(in the rows, 128 means zero)
One turn moves every row onto another: examples first, then more rows asked
j_946: [122 120 125 123 152 122 142 149 114 151 166 109 123 126 121 151 101 118]
j_20: [ 92 153 142 138 131 131 134 159 149 140 163 126 140 118 128 147 101 147]
j_511: [119 107 136 143 147 133 130 141 106 124 147 117 130 121 116 154  99 118]
j_160: [120 118 135 109 135 129 131 126 129 138 176 136 145  96 115 124  95  99]
j_702: [104 145 172 158 137 128 140 147 135 126 159 146 128 113 127 153 106 142]
j_669: [ 96 143 157 149 144 122 146 146 143 136 185 154 124 120 127 150 104 144]
j_947: [ 96 154 136 128 140 128 130 123 118 142 157 149 137 100 104 127 104  99]
j_470: [ 97 151 140 127 145 122 145 127 129 153 177 137 135  92 117 123 113 101]
j_713: [124 151 133 117 134 105 124 133 133 141 188 148 141 131 122 113 119 126]
j_249: [101 162 153 131 128 118 129 156 130 143 160 142 138 131 127 157  94 141]
j_151: [121 132 137 135 144 102 121 125 116 135 181 134 135 136 124 154 105 160]
j_856: [119 121 144 117 140 130 135 124 145 138 170 120 133 101 110 138  96  89]
j_331: [ 97 150 147 135 135 120 133 149 125 137 177 165 137 126 125 145  96 148]
j_34: [129 164 137 120 128 115 113 138 133 136 152 131 141 133 110 123 115 119]
j_632: [ 90 135 152 136 131 120 127 120 117 129 170 139 159  93 132 132 107 102]
j_994: [124 117 156 119 133 124 127 119 125 129 165 135 142 103 115 141  92  89]
j_268: [103 130 139 122 163 134 116 125 144 129 161 151 145 131 126 127 132 147]
j_383: [ 77 136 138 139 138 125 128 119 140 130 174 128 150 103 121 140 103  97]
j_700: [ 97 144 150 151 131 139 131 154 136 124 154 142 143 107 125 140 105 152]
j_841: [105 131 141 118 160 129 118 128 140 135 165 148 151 127 134 125 133 150]
j_464: [120 144 165 121 156 124 114 127 129 134 141 144 143 133 131 140 132 138]
j_238: [123 126 148 158 153 119 129 122 128 122 164 126 119 122 112 154 114 158]
j_468: [125 141 134 129 139 105 120 134 121 144 169 114 138 133 125 153 107 161]
j_681: [108 141 155 123 167 125 126 128 158 141 160 128 131 136 130 143 135 135]
j_189: [106 137 159 122 163 120 124 126 156 141 166 127 138 138 138 146 133 135]
j_866: [ 88 151 146 136 139 124 127 119 133 136 155 131 136 110 108 147 101  88]
j_527: [110 129 141 153 135 132 117 125 154 104 164 131 144 116 115 120 124 125]
j_453: [122 129 168 154 134 112 122 118 135 106 173 145 141 122 127 130 124 117]
j_240: [114 138 166 125 156 123 111 123 131 128 144 147 146 138 131 145 129 136]
j_506: [115  97 129 135 152 122 141 140 104 132 182 131 134 118 130 144 102 125]
j_823: [102 148 163 132 137 113 141 124 120 146 172 130 143  93 132 135 112  96]
j_507: [116 152 137 138 133 127 117 135 161 124 153 111 136 127 108 129 120 117]
j_543: [115 111 113 130 150 137 133 148 112 135 158 116 131 119 113 141  99 126]
j_930: [114 112 136 118 137 134 128 120 134 127 173 137 143  97 109 128  94  97]
j_902: [114  99 139 145 153 125 141 139 120 129 171 112 126 121 126 157 103 116]
j_846: [124 139 129 136 142 119 123 137 129 139 159 107 135 119 119 145 113 165]
j_847: [128 126 150 113 133 127 128 125 124 136 158 131 140 100 110 136  93  91]
j_497: [117 123 142 149 152 108 128 119 126 127 183 135 124 131 118 155 110 158]
j_186: [123 139 160 135 139  97 133 124 141 132 197 141 133 130 132 129 124 116]
j_590: [128 114 138 126 147 115 137 144  92 142 167 127 130 124 127 150  99 120]
j_653: [119 118 147 113 138 122 136 123 141 140 181 124 138 102 119 139  96  90]
j_747: [125 132 137 151 147 126 124 131 127 126 153 116 128 114 112 144 116 164]

j_249 goes to j_20
j_847 goes to j_856
j_34 goes to j_507
Now these:
j_866 goes to j_383
j_543 goes to j_511
j_189 goes to j_841
j_151 goes to j_468

One turn moves every row onto another: examples first, then more rows asked
j_539: [117 149 129 124 127 163 126 122 113  90 118 141 109 134 136 149 122 124]
j_281: [ 77 145 147 120 114 149 124 150 129 117 122 123 108 131 123 134 138 122]
j_979: [104 114 138 107 138 137 140 137 151 131 125 118 104 129 128 110 109 107]
j_83: [129 165 124 119 121 140 154 130 149 125 106 136 122 116 156 150 137 138]
j_31: [123 127 134 125 114 125 129 154 143 146 127 110  96 132 137 121 106 128]
j_959: [112 121 134 118 140 167 123 123 134  94 136 139 112 137 125 121 138 121]
j_953: [133 118 111 115 131 124 155 127 138 130 113 142  92 131 138 134 134 129]
j_690: [141 154 141 119 135 159 124 128 154 117 130 122 140 129 146 131 103 135]
j_458: [115 136 141 117 133 162 119 116 128  93 134 140 123 143 122 123 128 117]
j_992: [104 118 123 112 152 161 127 122 136 117 126 141 109 110 125 118 123 137]
j_129: [128 134 146 141 108 129 138 148 164 123 140 113 105 127 144 133 121 126]
j_239: [130 154 131 122 116 131 138 146 157 142 122 127 126 128 142 142 146 155]
j_854: [107 117 134 117 126 130 130 158 143 145 125 111  94 132 128 127 111 131]
j_519: [116 169 131 111 126 140 151 128 143 124 103 138 132 122 143 157 132 137]
j_15: [119 166 130 101 120 141 138 134 121 124 100 132 126 154 137 148 132 123]

j_458 goes to j_83
j_690 goes to j_953
j_31 goes to j_959
Now these:
j_539 goes to j_239
j_15 goes to j_129

One turn moves every row onto another: examples first, then more rows asked
j_253: [136 126 111 141 154 126 147 110 150 129 118 156 111 131 144 110 115 108
 120 143 106 121 110 121 128 121 131]
j_602: [152 126 118 145 134 138 131 142 139 138 130 140 135 124 119 134 159 145
 128 110 108 121 125 145 109 151 130]
j_825: [114 124 122 144 131 143 138 106 146 120 115 136 106 140 154 119 103 120
 125 128 105 123 122 127 132 129 113]
j_835: [157 120 126 140 134 139 123 139 134 131 124 143 138 121 123 146 153 148
 127 104 117 112 124 136 110 148 140]
j_89: [135 133 120 148 151 127 144 106 153 121 114 156 110 127 140 106 115 109
 121 140 108 123 115 128 135 121 130]
j_338: [115 117 117 132 138 140 141 112 148 124 120 137 107 141 157 121  99 122
 125 133 105 119 115 119 128 127 113]
j_486: [134 119 121 118 131 129  97 128 140 121 152 134 113 116  96 134 118 135
 102 111 116 134 108 144 132 144 124]
j_376: [146  98 134 161 116 143 122 159 118 124 140 155 124 110 132 127 141 119
 103 114 121 141 128 117 131 117 119]
j_141: [125 115 102 129 132 134 140 120 147 103 129 152 137 130 132 119 121 131
 112 141 107  98 132 107 140  95 119]
j_998: [140 114  83 147 133 134 130 113 145 106 106 135 132 136 138 131 115 128
  93 127 111 108 123 117 141 107 132]
j_352: [151  98 126 153 118 144 125 170 107 127 138 140 130 115 121 121 130 125
 100 125 106 137 128 125 124 120 114]
j_153: [123 120  99 137 132 139 139 122 151  99 129 147 138 124 136 117 119 142
 108 138 108 100 134 112 140  98 124]
j_492: [142 113  87 133 130 133 132 110 140 111 108 138 132 146 136 136 115 122
  98 129 112 105 123 114 141 107 128]
j_752: [147  85 131 145 135 124  97 144 159 127 124 144 119 117 121 133 115 119
 114 128 132 130 134 149 103 129 100]
j_803: [157 110 139 153 123 140 133 163 115 125 143 150 119 113 132 121 133 114
  97 114 121 142 131 118 120 122 122]
j_640: [139  99 126 133 132 120  96 150 150 121 124 135 121 106 122 124 121 122
 103 129 131 120 144 143  93 115 102]
j_164: [142 128 116 116 119 134  97 125 140 124 144 138 119 112  96 134 116 141
  98 124 127 136 115 144 133 139 129]
j_500: [153 119 130 140 131 136 129 133 130 140 136 147 130 125 121 141 146 146
 134 125 118 125 143 140 104 152 140]
j_749: [145  93 132 132 136 113 102 149 157 120 117 131 112 106 132 121 119 129
 103 128 132 129 145 142 107 128 103]
j_286: [149 114 116 112 136 130  97 141 137 120 150 143 117 116 109 136 122 142
  96 123 121 127 116 153 146 138 133]

j_164 goes to j_602
j_338 goes to j_492
j_352 goes to j_752
Now these:
j_998 goes to j_89
j_486 goes to j_835

